In the data rows, the value 128 means zero.
Here are some numbered points:
[110, 101, 144, 123, 144, 97, 151, 167, 147, 157, 113, 85, 120, 78, 195, 127] 0
[124, 113, 84, 176, 114, 119, 121, 117, 155, 192, 60, 176, 177, 126, 136, 111] 1
[207, 195, 88, 128, 186, 224, 255, 227, 141, 255, 146, 131, 220, 125, 178, 170] 2
[137, 131, 105, 110, 61, 127, 108, 61, 121, 64, 128, 210, 182, 162, 112, 74] 3
[116, 159, 138, 127, 101, 150, 149, 122, 55, 158, 169, 99, 179, 160, 96, 108] 4
[138, 157, 135, 130, 102, 118, 121, 132, 139, 128, 90, 121, 125, 140, 125, 131] 5
[118, 158, 146, 130, 90, 92, 123, 117, 138, 141, 107, 111, 177, 136, 126, 106] 6
[136, 132, 132, 118, 133, 126, 138, 137, 125, 122, 137, 114, 118, 124, 140, 142] 7
[129, 158, 160, 110, 109, 119, 119, 131, 100, 78, 144, 83, 118, 163, 112, 136] 8
[152, 133, 79, 195, 119, 148, 111, 108, 195, 179, 14, 210, 205, 151, 137, 91] 9
[82, 136, 162, 137, 120, 79, 235, 158, 93, 255, 128, 139, 255, 103, 71, 80] 10
[181, 100, 36, 211, 135, 214, 51, 87, 76, 68, 75, 51, 64, 216, 108, 174] 11
[127, 142, 104, 166, 135, 138, 105, 128, 112, 122, 128, 126, 127, 156, 112, 133] 12
[112, 123, 117, 139, 112, 129, 106, 105, 115, 88, 124, 154, 141, 148, 96, 94] 13
[71, 11, 162, 129, 155, 112, 133, 136, 153, 127, 153, 154, 79, 87, 157, 117] 14
[149, 102, 92, 137, 110, 152, 110, 125, 147, 110, 110, 184, 116, 152, 146, 118] 15
[99, 73, 104, 108, 169, 151, 114, 130, 105, 77, 178, 129, 94, 88, 119, 138] 16
[97, 136, 140, 130, 119, 105, 170, 155, 119, 189, 128, 93, 176, 94, 125, 112] 17
[186, 139, 85, 109, 155, 145, 137, 146, 156, 176, 132, 100, 91, 105, 164, 164] 18
[95, 23, 132, 41, 255, 44, 176, 209, 220, 151, 125, 106, 33, 0, 198, 116] 19
[137, 110, 98, 137, 109, 146, 94, 121, 126, 121, 126, 176, 112, 151, 127, 131] 20
[117, 126, 138, 115, 143, 142, 147, 169, 101, 147, 135, 78, 147, 94, 137, 157] 21
[115, 117, 255, 56, 103, 96, 181, 141, 162, 111, 194, 117, 83, 75, 149, 124] 22
[146, 108, 100, 122, 193, 129, 156, 166, 202, 137, 162, 108, 59, 36, 147, 129] 23
[82, 159, 150, 154, 66, 88, 110, 109, 95, 94, 113, 111, 168, 146, 77, 95] 24
[136, 144, 136, 118, 110, 133, 107, 145, 120, 109, 137, 142, 110, 132, 136, 161] 25
[151, 147, 129, 109, 111, 134, 165, 111, 114, 164, 137, 151, 150, 142, 127, 141] 26
[129, 141, 143, 126, 98, 112, 132, 138, 156, 141, 110, 117, 126, 150, 131, 156] 27
[99, 80, 79, 127, 137, 165, 54, 50, 71, 0, 75, 193, 61, 220, 120, 100] 28
[125, 72, 173, 114, 151, 186, 99, 133, 196, 82, 181, 160, 74, 98, 146, 143] 29
[128, 140, 157, 92, 121, 118, 144, 130, 135, 124, 154, 133, 134, 106, 143, 121] 30
[103, 131, 159, 110, 124, 75, 154, 156, 134, 155, 131, 107, 171, 90, 139, 130] 31
[151, 142, 152, 111, 130, 122, 135, 123, 132, 130, 149, 131, 97, 116, 145, 127] 32
[119, 124, 91, 152, 142, 113, 74, 172, 118, 143, 98, 98, 122, 149, 119, 140] 33
[106, 139, 154, 111, 112, 124, 141, 135, 99, 86, 158, 75, 131, 137, 100, 118] 34
[92, 114, 86, 139, 147, 141, 143, 106, 97, 98, 110, 107, 124, 130, 121, 133] 35
[133, 143, 147, 116, 115, 122, 123, 127, 110, 110, 144, 94, 128, 144, 127, 131] 36
[126, 179, 111, 148, 15, 125, 49, 15, 116, 58, 148, 255, 167, 228, 103, 37] 37
[151, 126, 125, 93, 155, 158, 176, 139, 108, 133, 171, 127, 114, 126, 131, 140] 38
[111, 130, 117, 114, 126, 129, 105, 127, 117, 85, 167, 134, 119, 99, 114, 106] 39
[133, 138, 144, 121, 118, 132, 129, 139, 139, 120, 131, 130, 129, 112, 137, 128] 40
[127, 120, 122, 140, 142, 123, 123, 135, 134, 135, 125, 119, 113, 130, 130, 125] 41
[140, 158, 113, 139, 86, 124, 124, 108, 136, 114, 111, 171, 139, 150, 130, 104] 42
[156, 124, 132, 112, 128, 126, 132, 125, 130, 111, 137, 132, 129, 129, 131, 129] 43
Which two points above are nearest to each new point by angle? Their numbers follow each, nearest first.
[145, 144, 119, 127, 149, 132, 122, 107, 151, 121, 121, 167, 154, 144, 146, 109] 9 42
[136, 130, 113, 114, 150, 137, 153, 127, 143, 108, 137, 143, 112, 110, 134, 150] 23 38
[121, 103, 125, 125, 185, 119, 137, 153, 152, 117, 94, 115, 98, 90, 134, 111] 19 23
[134, 114, 104, 127, 136, 131, 112, 136, 140, 140, 123, 144, 128, 127, 131, 125] 15 20
[123, 128, 123, 163, 124, 128, 118, 143, 140, 163, 104, 139, 158, 128, 121, 119] 1 9
[134, 154, 155, 120, 131, 135, 145, 144, 164, 180, 106, 120, 146, 120, 164, 144] 2 27
[209, 91, 102, 137, 160, 171, 101, 118, 120, 108, 132, 115, 41, 144, 120, 143] 11 18
[144, 115, 97, 169, 139, 149, 76, 119, 67, 109, 74, 98, 114, 175, 100, 144] 11 12
[117, 102, 113, 108, 156, 124, 125, 132, 124, 95, 158, 126, 95, 103, 124, 141] 16 39
[125, 156, 134, 114, 137, 113, 136, 124, 140, 118, 153, 109, 106, 74, 118, 135] 23 32
[145, 77, 126, 139, 160, 141, 120, 137, 163, 140, 161, 144, 118, 110, 159, 145] 29 14
[158, 65, 116, 147, 198, 145, 137, 184, 161, 147, 61, 69, 60, 88, 157, 129] 41 19
[157, 161, 118, 152, 99, 135, 110, 132, 137, 159, 72, 102, 129, 149, 139, 149] 5 27
[85, 81, 95, 120, 70, 143, 81, 44, 78, 47, 141, 214, 147, 176, 86, 64] 13 3
[178, 131, 119, 136, 175, 197, 125, 145, 158, 146, 139, 88, 26, 117, 132, 191] 18 23
[76, 48, 101, 110, 168, 67, 56, 91, 32, 56, 89, 84, 43, 150, 83, 100] 28 35
[124, 117, 92, 153, 122, 160, 62, 109, 98, 70, 85, 143, 116, 210, 87, 116] 28 11
[129, 142, 120, 150, 80, 121, 111, 96, 122, 102, 116, 177, 145, 152, 105, 104] 37 42
[152, 129, 138, 118, 131, 134, 137, 138, 145, 143, 127, 124, 111, 113, 151, 146] 18 32
[149, 120, 94, 113, 136, 182, 96, 107, 146, 73, 68, 153, 54, 144, 141, 143] 28 15
[125, 145, 150, 119, 117, 117, 140, 118, 127, 115, 126, 127, 145, 138, 124, 125] 6 24
[121, 158, 135, 146, 112, 107, 119, 137, 107, 92, 130, 105, 139, 147, 116, 141] 8 24
